(in the rows, 128 means zero)
The same turns and mirrors carry the whole set onto itself and the rows of a family onto each other. Which other rows belong to the same family as each row named below? List them in the order they appear above.
These 32 rows form 4 families of 8 rows each.
K_369: 141,151,112,140,102,129,134,134,78,142,140,101,114,129,115,166,156
K_958: 141,153,120,136,99,115,133,138,86,149,158,113,109,116,129,154,162
K_819: 123,159,109,164,121,125,128,120,149,143,150,96,185,135,138,151,114
K_394: 122,158,107,129,96,128,129,135,80,149,142,93,105,115,119,151,147
K_894: 124,97,119,106,145,132,133,134,189,140,112,136,162,126,127,104,100
K_946: 160,147,122,136,125,98,153,107,151,142,111,107,132,72,102,118,139
K_754: 107,104,108,110,125,162,113,159,115,139,140,130,143,181,140,153,117
K_259: 141,112,88,160,130,137,130,149,142,148,97,75,131,144,136,109,158
K_312: 143,102,125,92,128,144,135,157,111,151,103,141,87,116,107,109,141
K_762: 126,127,141,95,122,131,126,97,127,131,169,155,161,111,99,151,113
K_928: 161,144,132,143,121,113,155,115,156,135,111,123,139,85,94,100,152
K_572: 138,119,86,144,130,134,135,157,146,147,100,67,122,147,133,104,150
K_578: 142,93,120,82,126,137,140,147,113,139,103,139,88,118,104,117,142
K_526: 154,141,122,136,112,93,154,107,144,152,122,113,134,80,94,113,149
K_566: 162,147,130,145,118,106,132,117,155,158,118,113,135,71,111,108,143
K_305: 141,92,127,117,146,138,130,125,178,129,113,147,175,134,131,102,111
K_707: 123,142,102,159,104,132,130,112,147,154,163,97,185,140,134,140,121
K_785: 114,136,125,168,109,122,132,114,150,142,141,85,185,129,143,148,126
K_104: 110,109,109,110,134,170,109,157,116,129,131,124,143,173,153,148,110
K_536: 136,120,93,150,119,131,134,163,129,146,84,82,119,141,147,106,145
K_161: 129,109,105,144,125,141,140,142,148,151,99,70,114,146,152,104,148
K_76: 139,109,130,85,138,134,129,148,108,124,91,142,93,109,116,111,140
K_269: 148,113,108,78,134,144,130,145,108,135,111,151,94,121,108,107,133
K_935: 130,102,115,113,149,130,122,135,184,128,112,135,161,122,112,93,101
K_922: 133,147,116,134,96,130,142,127,76,154,138,101,115,129,135,168,158
K_877: 101,104,105,102,122,159,129,144,101,121,135,124,144,180,140,145,116
K_450: 131,141,130,102,116,121,123,118,108,126,157,169,166,103,98,151,111
K_859: 121,149,108,152,118,117,127,105,152,129,151,96,191,136,140,154,117
K_343: 103,106,103,105,123,151,106,146,104,141,142,115,142,169,154,156,109
K_998: 122,141,144,85,115,124,131,115,119,130,154,163,146,109,110,154,101
K_742: 122,98,113,109,146,149,128,123,173,128,97,125,171,134,121,102,97
K_361: 128,134,145,100,120,127,131,109,120,132,149,171,153,107,109,165,106

Which other rows belong to the same family as K_566? K_394, K_305, K_707, K_161, K_76, K_877, K_450
Which other rows belong to the same family as K_894? K_369, K_819, K_946, K_754, K_572, K_578, K_361

The same turns and mirrors carry the whole set onto itself and the rows of a family onto each other. Which other rows belong to the same family as each row named below? List them in the order they appear above.
These 20 rows form 5 families of 4 rows each.
K_918: 99,76,73,109,133,79,88,117,102,132
K_619: 148,137,95,101,161,71,142,124,175,116
K_481: 93,73,91,112,143,92,89,131,102,118
K_926: 151,125,98,153,155,104,92,122,123,112
K_334: 142,137,91,131,158,82,160,157,161,134
K_95: 92,97,64,104,134,42,148,130,164,117
K_189: 147,129,84,108,160,110,96,112,122,93
K_618: 131,135,106,125,182,111,97,130,120,127
K_82: 144,131,79,104,172,81,131,128,180,153
K_869: 94,87,53,111,134,83,102,119,109,96
K_535: 157,122,109,128,150,112,114,140,111,110
K_579: 108,72,62,130,123,62,133,143,183,130
K_158: 88,67,72,95,143,72,129,148,167,138
K_595: 99,75,63,95,134,55,127,133,169,151
K_378: 144,135,87,123,173,106,90,113,114,133
K_484: 116,69,68,120,118,106,110,150,104,104
K_540: 109,68,79,140,118,85,90,128,119,110
K_346: 102,81,54,121,128,72,154,164,160,128
K_24: 149,130,85,140,162,80,135,138,185,134
K_47: 124,127,83,108,185,89,142,143,184,144

Which other rows belong to the same family as K_535? K_334, K_484, K_346
Which other rows belong to the same family as K_24? K_926, K_579, K_540
Which other rows belong to the same family as K_158? K_481, K_618, K_47
Which other rows belong to the same family as K_95? K_619, K_189, K_869

The same turns and mirrors carry the whole set onto itself and the rows of a family onto each other. Which other rows belong to the same family as each row named below? List them in the order they appear above.
These 15 rows form 5 families of 3 rows each.
K_781: 144,117,129,107,81,112,150,148,117,112,122,117,91,114,107,129,150,115,89,113,135,141,134,153,122,134,92,106,87,123,133,129,114,139,129,106,150,98
K_7: 135,127,103,110,123,109,112,151,115,121,138,122,105,99,146,127,189,159,154,143,118,122,122,147,168,156,134,116,104,139,136,142,93,125,106,109,125,76
K_464: 114,117,104,146,109,83,145,115,159,147,99,135,92,148,107,124,120,88,91,109,150,153,117,118,118,155,83,152,138,121,114,146,144,90,154,152,170,107
K_247: 121,151,125,121,128,141,131,167,144,111,150,176,108,120,147,143,88,103,140,154,153,167,101,154,120,101,172,145,137,130,110,104,147,131,92,163,117,128
K_769: 132,116,118,135,135,119,125,96,99,134,134,106,97,132,100,118,81,111,131,107,147,111,159,167,106,135,76,118,131,136,152,150,149,117,137,126,140,134
K_637: 147,152,130,81,89,125,120,155,144,98,165,147,116,92,138,130,138,120,125,137,148,164,147,147,142,112,163,127,120,135,137,114,131,134,102,147,132,85
K_927: 121,110,119,150,126,123,163,151,113,115,103,132,89,150,119,141,113,105,97,122,138,136,90,154,97,120,87,122,91,113,96,124,118,136,126,113,130,155
K_766: 100,118,121,120,139,137,88,111,140,108,190,147,127,113,130,120,83,108,144,134,141,124,165,162,125,97,134,138,158,145,149,145,160,102,116,152,149,111
K_317: 111,137,97,126,132,112,108,123,202,107,144,137,145,130,147,128,139,112,109,123,154,159,129,115,133,103,170,170,155,127,96,153,152,100,124,186,134,103
K_354: 136,115,124,127,146,117,165,131,119,117,83,105,94,179,109,122,108,80,98,120,148,144,107,111,111,140,86,162,131,105,126,162,148,132,132,132,141,137
K_492: 127,138,76,155,161,94,122,118,156,160,85,101,105,139,131,124,169,156,147,117,130,125,103,131,150,171,137,154,146,132,111,176,129,104,124,159,107,91
K_981: 102,134,122,107,152,143,124,150,158,107,139,163,117,146,141,119,106,94,129,149,141,172,115,110,144,114,163,193,167,127,135,138,181,120,103,169,138,100
K_735: 103,110,90,145,175,134,89,100,113,124,151,103,127,118,133,116,133,171,163,114,119,91,151,163,145,127,119,130,129,153,136,163,142,113,119,123,108,117
K_169: 100,111,84,139,192,119,120,133,118,118,103,120,125,156,155,117,169,152,154,135,118,125,100,92,173,154,123,181,130,132,112,158,136,114,117,123,113,115
K_749: 96,117,88,155,170,120,117,158,113,127,127,157,104,128,165,140,154,156,173,157,115,119,78,143,158,145,134,138,113,137,100,127,101,113,103,114,112,122

Which other rows belong to the same family as K_637? K_781, K_7
Which other rows belong to the same family as K_735? K_769, K_766
Which other rows belong to the same family as K_464? K_317, K_492
Which other rows belong to the same family as K_247? K_927, K_749

The same turns and mirrors carry the whole set onto itself and the rows of a family onto each other. Which other rows belong to the same family as each row named below? List them in the order they appear above.
These 32 rows form 4 families of 8 rows each.
K_251: 144,140,134,182,113,186,165,138,128,119,105,139,112,120,120,139,97,137,105,130,111
K_18: 178,127,98,138,99,134,133,162,152,131,111,119,156,91,177,148,108,128,102,121,134
K_832: 176,135,122,149,114,112,146,169,126,125,117,123,134,97,169,136,80,112,129,132,138
K_558: 88,115,131,101,126,115,146,105,122,161,151,108,129,139,175,129,124,89,113,137,135
K_23: 141,112,129,123,167,117,150,109,141,138,109,133,139,145,127,172,137,140,156,137,72
K_29: 128,136,108,123,148,141,95,139,113,116,150,118,172,161,158,141,128,147,106,151,171
K_888: 156,150,135,108,126,108,78,81,131,122,119,141,128,134,110,147,135,110,126,120,107
K_937: 165,135,131,143,130,112,169,141,88,98,134,129,127,95,113,132,134,120,135,142,92
K_949: 96,151,120,105,88,144,131,123,144,104,153,105,144,157,163,119,100,140,110,116,109
K_83: 137,122,136,117,171,143,115,78,153,151,144,124,117,106,103,129,159,119,98,129,130
K_420: 118,113,135,113,149,119,168,137,131,132,87,165,123,141,110,161,147,151,137,145,103
K_121: 144,100,136,154,129,187,150,141,115,138,93,128,133,133,116,163,104,160,125,117,93
K_868: 143,131,116,139,153,144,93,151,135,143,134,112,163,134,167,127,112,152,118,123,178
K_184: 151,119,109,113,113,133,145,165,170,112,120,123,139,81,155,130,129,161,97,130,155
K_148: 152,111,138,119,138,134,86,74,126,133,134,126,127,112,117,142,172,115,130,141,124
K_206: 110,148,110,118,148,145,114,124,130,130,157,127,166,147,139,103,92,137,112,136,175
K_891: 161,162,136,153,119,120,165,104,106,91,133,130,126,90,115,131,107,151,133,130,123
K_89: 128,126,149,130,184,127,160,107,139,154,104,103,132,147,141,166,124,113,141,126,99
K_550: 133,110,101,171,103,185,157,128,102,108,96,121,130,114,139,161,114,144,115,121,102
K_40: 109,125,83,146,96,148,137,128,110,122,81,145,125,115,139,154,111,130,105,92,98
K_861: 109,107,118,98,71,157,129,152,136,122,148,118,153,146,167,114,120,129,118,143,118
K_691: 170,120,146,136,124,113,131,128,93,118,144,133,91,93,112,142,131,100,118,142,94
K_664: 102,138,137,127,138,122,148,88,115,160,134,120,145,147,174,147,162,94,107,141,146
K_327: 131,132,134,131,173,126,136,107,163,127,121,127,104,141,115,145,115,112,138,130,69
K_646: 162,131,99,137,95,146,130,148,148,136,105,147,140,102,146,138,66,106,96,127,139
K_54: 159,132,129,129,151,127,166,150,106,112,129,148,106,110,86,144,112,113,97,145,89
K_15: 140,110,138,120,160,145,76,107,109,137,158,122,118,127,114,131,162,141,109,129,134
K_268: 116,146,106,107,153,125,97,151,109,113,121,134,144,148,139,147,149,123,72,135,164
K_663: 108,145,165,123,129,141,160,79,156,139,128,115,123,140,155,153,157,130,99,148,151
K_560: 109,112,113,113,87,155,133,161,155,150,147,162,134,137,152,105,104,146,105,141,141
K_975: 105,91,117,116,69,171,136,147,101,143,144,132,129,131,151,123,104,139,100,126,123
K_502: 80,136,104,130,156,122,128,94,124,160,146,138,116,141,157,130,138,100,93,135,148

Which other rows belong to the same family as K_550? K_18, K_23, K_29, K_937, K_148, K_861, K_664
Which other rows belong to the same family as K_327? K_251, K_83, K_206, K_646, K_54, K_560, K_502

The same turns and mirrors carry the whole set onto itself and the rows of a family onto each other. Which other rows belong to the same family as each row named below? List them in the order they appear above.
These 30 rows form 6 families of 5 rows each.
K_209: 132,121,122,175,141,88,82,125,83,98,105,98,173,139,132,112,155
K_573: 171,147,154,151,133,100,82,146,111,122,111,74,171,85,126,92,115
K_33: 161,86,170,93,144,105,119,76,107,113,84,64,195,95,91,118,118
K_966: 118,132,175,106,148,122,99,68,90,109,105,78,203,118,116,112,113
K_180: 145,131,153,136,124,101,100,107,20,118,93,121,188,115,109,83,108
K_480: 180,127,92,104,150,107,113,117,134,110,89,107,160,140,118,93,122
K_193: 179,78,124,161,138,78,104,128,104,100,80,85,170,120,107,113,156
K_45: 138,138,161,89,145,82,93,121,97,136,130,61,177,59,122,116,108
K_837: 167,96,102,103,139,68,124,94,55,115,135,132,150,94,107,154,126
K_163: 188,103,99,144,132,81,119,114,65,102,120,142,146,110,108,139,130
K_799: 157,148,173,116,137,107,90,122,111,129,112,65,183,69,119,99,96
K_867: 151,63,115,119,147,48,110,122,89,112,103,75,169,103,110,133,165
K_783: 202,117,127,148,124,117,123,95,81,100,104,139,160,113,100,125,109
K_12: 96,115,148,84,158,80,101,79,70,119,127,76,190,109,125,134,134
K_425: 134,128,158,114,127,96,102,97,16,125,100,117,192,108,107,90,103
K_929: 142,70,142,76,151,64,117,89,89,120,106,64,183,88,101,136,138
K_500: 185,89,159,143,133,115,112,99,116,101,69,77,188,114,95,103,127
K_759: 128,121,144,106,130,81,103,101,10,127,109,116,188,104,111,96,113
K_919: 143,138,158,162,140,129,89,95,99,96,91,92,192,137,121,100,126
K_314: 156,121,106,54,159,99,123,94,123,123,102,95,171,121,117,106,111
K_494: 188,118,147,107,132,123,131,69,79,108,110,130,170,99,93,133,92
K_548: 142,123,138,142,123,84,97,117,13,119,100,124,180,116,115,87,122
K_520: 171,131,110,79,152,116,121,96,134,115,90,99,169,130,114,93,107
K_276: 167,107,131,81,141,92,133,70,62,120,129,124,164,89,98,150,103
K_865: 166,117,77,95,155,82,111,125,123,113,103,105,155,134,125,102,134
K_588: 152,115,84,64,161,76,118,111,117,121,109,99,160,124,124,112,129
K_130: 156,133,131,144,138,68,79,159,99,124,126,76,161,78,133,106,134
K_50: 104,108,116,128,154,59,89,114,65,109,127,89,170,122,135,134,160
K_424: 137,130,135,107,145,57,87,145,90,134,139,68,165,64,132,119,129
K_25: 129,118,134,124,127,71,99,116,7,121,109,120,180,110,114,94,123

Which other rows belong to the same family as K_520? K_480, K_314, K_865, K_588
Which other rows belong to the same family as K_163? K_837, K_783, K_494, K_276
Which other rows belong to the same family as K_966? K_209, K_12, K_919, K_50

The same turns and mirrors carry the whole set onto itself and the rows of a family onto each other. Which other rows belong to the same family as each row named below? List them in the order they appear above.
These 36 rows form 9 families of 4 rows each.
K_719: 89,134,96,125,155,122,126,120,166,152,135,140,89
K_281: 128,169,138,148,156,118,186,129,119,111,117,149,140
K_267: 104,135,147,90,147,143,113,147,139,167,113,123,171
K_510: 98,135,108,123,146,116,125,135,181,158,148,149,97
K_117: 129,131,125,90,127,157,125,128,150,171,112,107,158
K_299: 92,148,99,122,176,113,119,141,152,152,138,136,94
K_396: 103,152,101,115,135,113,127,141,176,162,136,136,92
K_991: 96,142,95,108,148,117,127,142,165,161,138,162,94
K_37: 130,180,135,151,148,125,181,129,91,123,117,139,140
K_478: 107,154,130,145,133,114,184,137,108,103,118,147,160
K_476: 138,163,126,153,109,105,139,129,106,186,176,157,147
K_316: 96,136,130,99,160,148,115,125,132,168,111,110,169
K_994: 140,129,136,151,113,129,164,130,104,170,183,157,134
K_653: 132,175,133,155,153,104,184,121,114,121,115,145,142
K_863: 110,149,138,85,151,138,115,117,123,172,101,113,162
K_333: 145,139,151,134,123,118,148,124,103,187,185,155,142
K_418: 111,164,139,136,130,120,192,124,110,111,119,150,148
K_741: 95,141,103,114,161,113,127,139,167,165,142,168,98
K_191: 131,161,133,154,129,112,168,114,118,105,111,135,138
K_817: 115,150,128,88,151,161,114,135,139,160,114,123,172
K_145: 101,156,129,96,128,155,112,117,133,167,110,109,158
K_419: 117,149,141,80,144,155,124,136,141,161,108,125,170
K_589: 133,140,145,149,112,108,125,114,95,166,184,145,134
K_892: 140,138,152,139,116,118,154,134,107,173,187,147,143
K_173: 103,151,106,117,149,108,122,144,177,162,119,155,99
K_125: 131,181,126,143,139,104,167,122,93,119,111,141,134
K_828: 124,128,145,152,119,130,138,116,96,171,187,162,151
K_717: 124,173,139,154,129,109,169,120,116,103,109,146,153
K_838: 130,161,140,152,117,122,143,119,109,184,186,166,140
K_812: 71,135,103,120,140,118,124,128,160,152,135,148,98
K_96: 132,131,140,86,139,150,119,122,145,173,112,116,161
K_614: 113,148,135,84,140,165,116,121,133,164,120,101,153
K_383: 129,139,144,142,109,103,137,122,100,172,177,159,141
K_183: 136,127,139,153,108,128,145,123,112,156,188,155,154
K_512: 130,188,127,142,126,116,177,124,110,111,115,148,126
K_275: 98,144,113,116,172,113,114,143,168,144,140,147,92

Which other rows belong to the same family as K_812? K_191, K_145, K_589
Which other rows belong to the same family as K_333? K_281, K_741, K_419
Which other rows belong to the same family as K_173? K_267, K_37, K_994
Which other rows belong to the same family as K_828? K_510, K_863, K_512
Which other rows belong to the same family as K_96? K_418, K_838, K_275
Which other rows belong to the same family as K_478? K_117, K_299, K_476
Which other rows belong to the same family as K_183? K_396, K_316, K_125

